Each named move below is a turn or a mirror, shown by a few rows before and after it. Which moves, in which order, take the first row of each later pair to the second? The first pair is answered.
dev:
[-1.5 15.0 -3.1 -3.6  9.1  3.6 30.6  2.4 16.4  0.9] |-> [ 6.6 23.6 -5.0  0.4  2.4 11.2 23.2 12.7  7.8 -7.0]
[-12.4  11.1 -16.3 -12.9  30.2 -19.5  28.7   3.2 -17.1  13.6] |-> [  4.4  25.2 -18.2  -6.9  20.3  -6.0  15.9  21.4 -32.5   0.4]
[-12.7   3.2  -4.9   0.8 -19.5   0.4 -13.3   1.5  10.3  -2.5] |-> [-14.2   1.3  -4.5  -0.1 -17.7  -1.9 -12.2  -1.6  12.5  -1.3]
[-17.7 -13.2  13.0   5.9   9.0  -7.3  -1.3  -8.0 -25.9  19.3] |-> [ -6.3  -3.4  11.2  10.5   2.6   2.5 -10.9   5.3 -37.4  10.0]
lufa:
[10.2 -1.2  8.5 -0.6  7.9 12.3  8.5 14.3  4.2  3.4] |-> [  2.8  15.8  -1.9  -0.9   3.9   1.8  10.1   1.7  14.1 -10.8]
[11.9 -1.7  7.8 -2.7 -8.2 -3.6 -9.0 13.4 -6.0  3.5] |-> [  6.8  11.4  -1.1  -3.3 -13.0  -9.3  -6.9   9.4   2.7  -4.6]
[  5.8  13.4  -0.3   8.7   2.9  -0.5  -4.5  -3.4  10.8 -17.8] |-> [11.6 -6.3 13.8 10.7 10.3  4.2 -7.8 -2.1 -1.4 -9.5]
Bep:
[-17.9 -23.3  13.5  -2.7  25.2 -14.1  12.5 -25.2   8.7  10.3] |-> [-19.1 -11.5   0.3  -2.5  28.6 -23.6  17.0 -22.7  -5.4  12.7]
[  8.0  18.1 -10.1  15.3 -12.8   1.5  -5.1   6.5  -8.2  -4.4] |-> [  8.2  16.6  -4.6  15.0 -13.9   8.7  -4.9   9.2   0.5  -4.4]
[ 13.1  32.8  -8.5   4.6  10.5  13.1  17.7  14.0 -18.6   9.0] |-> [15.2 25.6  2.8  4.2  4.3 28.6 17.2 21.1  3.0  9.0]
[ -2.2  11.5 -15.3  -4.0  -3.1  -5.6   8.1  12.7  -5.4  11.6] |-> [-0.9  9.0 -8.1 -4.7 -6.8  5.5  7.5 17.6  9.0 11.1]
zosi:
[ -6.7  -4.4  -0.3  -8.0   2.5 -24.6  -2.5 -22.4   0.4   1.9] |-> [-10.0  -3.7  -5.5  -9.9  -6.1 -21.5  -5.9 -18.2   9.4   4.9]
[ -0.3  10.9   4.4  17.2   5.0   1.0   3.7  10.5  -6.9 -18.3] |-> [ -3.8  11.2  -2.8  14.0  -8.3   4.6  -2.4  17.9   5.2 -14.2]
[ 11.9  28.3   2.7   5.5  13.3  10.6  14.9   9.4  -7.2 -13.4] |-> [ 6.7 28.8 -8.8  0.5 -5.3 14.9  6.7 19.7 11.4 -6.7]
dibeb:
[ -9.9  15.1   4.9  -3.9  22.8 -11.9  26.2 -16.6   5.9  -8.0] |-> [-8.6 22.8  2.6 -5.1  7.9  4.4 22.5  0.0 27.9 -8.5]
[  4.4  -3.9  -1.4   4.3  -9.3  -1.8 -13.0 -11.6   2.7  -3.3] |-> [  5.0  -4.6  -0.4   4.4  -8.9  -3.2 -13.2 -13.5   2.5  -2.7]
[ -9.9 -17.8  -4.4   1.1   0.6 -14.9  -2.0   3.7   1.4  21.4] |-> [-11.1 -18.0  -0.4   0.2   4.8 -16.0   2.8  -1.3   7.1  19.3]

(two moves a pair)
[ 17.6  -5.2  13.3  10.1 -24.1   9.9 -36.2 -21.1  -0.3 -42.0] |-> [ 25.5 -17.9  14.2   7.2 -25.8  33.2 -33.9  20.5 -10.0  -9.1] | dibeb lufa
[  1.6  10.7 -17.8  -3.3 -18.3   5.1 -12.7  13.9  -3.0 -10.1] |-> [ 10.5   4.2   6.9   5.3  10.2   3.6  -1.8  -3.1 -22.2 -21.1] | Bep zosi
[ -2.8   7.9 -22.9  -0.3  -2.6  -4.0 -28.6  10.6 -11.8   2.4] |-> [-14.0  -5.6 -16.6  -3.0   8.7 -18.6 -22.6 -13.8  -5.9   4.1] | lufa dev
[ 10.4   7.1  15.3   7.8  13.5   1.2   5.8  -9.1  -2.8 -19.5] |-> [  3.1  -4.5   5.7   1.4 -13.2   6.4 -12.2  -5.0  22.2 -13.1] | zosi Bep
[  0.3 -25.2  10.1   1.8  -1.8   2.7 -13.9  -9.0 -12.6  -3.2] |-> [ -1.7 -16.3   0.0  -2.2 -14.7  16.0 -11.4  15.1   7.4   6.8] | lufa Bep
[ 10.3 -21.7  19.6   6.1   9.1   2.1 -10.8 -14.8 -15.6 -16.9] |-> [  2.1  -5.5  16.3   5.0  21.4  -5.8   7.7 -24.2  -5.3 -22.1] | Bep dibeb
[ -4.4  -3.0   4.7   9.7 -15.8   7.7 -15.1  11.7 -24.7  -1.0] |-> [-10.0  15.3  -6.0   8.8 -20.5   1.4 -11.0   9.4 -14.6  -8.8] | Bep lufa
[ -4.4  -1.1 -14.8  -0.6 -18.2  -0.3 -18.6  -7.7  14.4  -6.0] |-> [  2.3  -4.1  -0.4   6.4   7.9  -9.7  -9.7 -24.6 -11.5 -14.4] | Bep zosi
[-26.9  -6.8 -20.4  -1.5   0.0 -24.1  -4.0 -18.5   4.3   5.9] |-> [-18.1 -30.1  -6.8  -1.2   3.9 -10.7  -7.9  -4.8  -7.1  23.4] | lufa zosi
[ 12.5  -4.6  12.4   0.6   3.6  10.1  -1.1  11.8 -11.4  -7.5] |-> [10.3 -5.5 16.0  1.1 10.3  6.2  3.1  3.9 -9.2 -8.6] | dibeb dibeb
[  4.9  10.2 -13.5 -11.2  -1.9   1.1 -11.2  13.6   6.7  -0.8] |-> [  5.5   0.0  -2.3  -8.3   0.2  -4.8 -17.4  -8.9  10.2 -14.6] | Bep lufa
[-14.3  -6.8   2.9  -6.6  -1.7  -6.9   3.3   8.5  14.2  20.4] |-> [-13.2  -8.6  -0.3  -5.6  -4.7  -9.6  -0.6  11.5   3.0  23.2] | dibeb dibeb
[10.6 -5.1 15.0 -0.7 17.6 18.3 12.7  9.0 -5.0  6.1] |-> [ 7.9 -4.6 13.1 -1.7 13.9 20.4 13.2 11.0  2.3  8.1] | dev dibeb
[  1.8  11.5   8.2  -0.2   6.7   2.5  11.2  -8.4  15.9 -12.9] |-> [ -1.4   6.8   4.7  -2.1  -3.2   4.0   4.0  -7.1  23.8 -11.1] | Bep zosi
[ -3.6  -2.2 -13.3  -5.4 -11.1 -24.4  -7.0 -22.0   8.3  -3.5] |-> [ 13.5  10.8  -9.7   3.4 -10.8 -14.7 -13.6 -10.2 -13.9 -17.5] | zosi dev
[-7.3  8.9 -2.4  3.8 17.2 -0.6 10.7 -3.4  4.0  2.8] |-> [-4.1 13.3 -9.0  3.1  3.4  8.5  2.6 11.8  8.3  5.5] | dibeb dibeb
[  1.3   8.5   2.8   1.8   1.2   0.4   0.4  -6.4   7.5 -17.8] |-> [  0.2   9.1  -0.9   0.1  -5.6   4.4  -2.9   0.0  13.6 -14.1] | dev dibeb
[ 13.5 -11.5   4.8   7.6 -10.2  -7.2 -20.8  -8.3 -21.0 -15.4] |-> [ 15.2  -0.5  -8.0   6.5 -11.5  -1.5 -12.8  17.3 -27.5   0.9] | Bep lufa
[  2.2   7.1   9.9   2.0   3.5   8.0  -0.4  -9.9  19.6 -14.7] |-> [  3.2   6.1   7.6   2.7  -4.8  10.4  -8.6  -5.1  18.6 -14.3] | Bep dibeb
[-25.4 -16.6 -14.8 -13.7   7.2 -10.0  23.2   8.4  24.0  46.3] |-> [-22.7   3.3 -14.8  -9.2  24.7 -15.3  40.0   3.4  13.0  35.9] | zosi lufa
[-3.7  1.7  5.6 -1.7  7.5 16.4 37.6  7.0 20.8 31.6] |-> [ 3.4 -0.7 -9.8 -0.8 -7.4 16.3 17.6 25.8 -7.9 41.5] | dibeb dibeb
[ 13.8 -10.1  -6.0   2.3  -9.5 -10.0 -19.4  -5.8 -18.1  -4.2] |-> [ -1.7 -11.2 -12.6  -3.4   0.3 -23.6  -3.0 -16.0  -8.1   9.6] | Bep dev
[ 16.7 -38.5  33.7   7.5  16.3  16.6  -9.6   0.1   1.4  13.3] |-> [ 16.6 -33.2  22.8   4.6  -6.1  26.5 -22.4  17.0  13.6  14.6] | dev zosi
[  4.7 -12.1  21.7 -11.8  15.8  13.4  17.2   8.1 -10.9   8.6] |-> [  3.2 -10.9  16.9 -11.4  18.1   6.0  16.6   3.7 -20.5   9.9] | Bep Bep
[-15.7 -36.7   6.3   6.4   5.1  10.6   3.6  10.5  -3.2  14.0] |-> [-15.9  15.9 -22.3   8.4 -17.5   8.0   1.2  18.3  10.8 -14.9] | dev lufa
[ -1.0  -7.8  -1.2  -4.9  -9.5 -18.8 -20.9 -14.6 -19.0 -13.0] |-> [  4.4  -7.2  -4.2  -5.0  -4.7 -10.0 -15.6   8.1 -33.1   4.4] | Bep lufa
[ -6.6   7.5   4.3   1.8  19.2 -14.2  11.1 -16.5  -7.4  -9.0] |-> [ 1.1 -9.5 23.4  0.8 21.5  5.1 11.0 -6.9  2.0 -1.8] | dibeb lufa
[ 0.7 -2.7  2.3 -3.8  1.0 -6.7 -5.7 -0.2 -8.2 -2.9] |-> [ 2.1 -0.1  1.3 -3.4  1.1 -2.9 -1.8  7.9 -9.4  2.0] | lufa zosi
[  8.6 -11.6  10.4  -5.2  -9.0  12.4 -12.5  -6.7   9.0   5.4] |-> [  9.0 -13.2   4.3  -4.2  -7.5   2.6 -16.5 -10.3  -9.1   7.4] | dibeb Bep
[  1.6 -26.4   0.3  -2.3   0.7  -6.0  -9.3  -5.0  -5.6   1.7] |-> [ -1.5 -21.1  -9.6  -3.1  -1.2 -12.2  -7.7  -3.3 -11.3   4.6] | zosi Bep
[-1.1  0.2 14.3 -0.1  0.5 10.6  3.7  4.4 15.6 -5.3] |-> [ 1.1  3.5  6.7 -1.0 -9.1 10.3 -5.7 10.8 11.8 -7.7] | lufa dibeb
[  1.6   0.3   3.9  11.2 -13.0  21.8 -14.0  10.2   7.1 -18.2] |-> [  0.1  -3.6   4.9  12.8  -8.8   8.8 -17.9  -7.2  -1.7 -26.0] | lufa Bep
[  5.7 -25.6   4.7   2.8  13.0 -14.2  -5.6 -14.6 -19.8   7.6] |-> [  3.2  -9.1 -14.0  -2.1   7.6  -6.9   4.8  16.2 -16.9  28.6] | lufa dibeb
[-16.8 -11.2   6.2  -7.5 -11.2   7.6   4.8 -12.1  60.5  -4.1] |-> [ 12.3 -12.4  32.9  10.8  37.2  -0.1  14.8 -21.0 -26.6 -18.7] | dibeb zosi
[-3.4 -3.6  5.7 -0.8 16.5 -5.3 17.6  2.8 -3.1 11.3] |-> [ 4.9  8.1 -4.6 -0.7 -5.9  8.7  2.0 25.2 -1.4  6.5] | dev zosi
[  9.3  11.3   5.9  16.2  -4.9  19.6  13.1  37.5 -14.1   9.0] |-> [ -1.1  39.1 -11.5  17.6 -12.3  -6.4   9.4   3.9  -4.5 -24.2] | lufa dibeb
[ 16.3  25.2 -11.0  -2.2  -4.1  11.5  10.0  14.0  -1.4   9.0] |-> [ 21.1  10.0  -6.2  -1.4 -10.3  16.9  -3.8  17.1 -10.4  11.9] | Bep dibeb
[  7.4   8.0  10.3   5.3  -1.7   7.7   9.0   0.5  18.3 -13.4] |-> [11.0 -1.8 17.1  5.5  0.7 13.5  8.4  7.3 12.6 -6.1] | lufa lufa
[ 13.5   2.9   4.6  -9.7  -7.5   9.8  -7.7  -8.1 -11.4 -19.2] |-> [ 12.8  -1.7   3.2 -11.7 -13.8  13.2 -11.1  -2.3  -8.1 -13.5] | zosi lufa
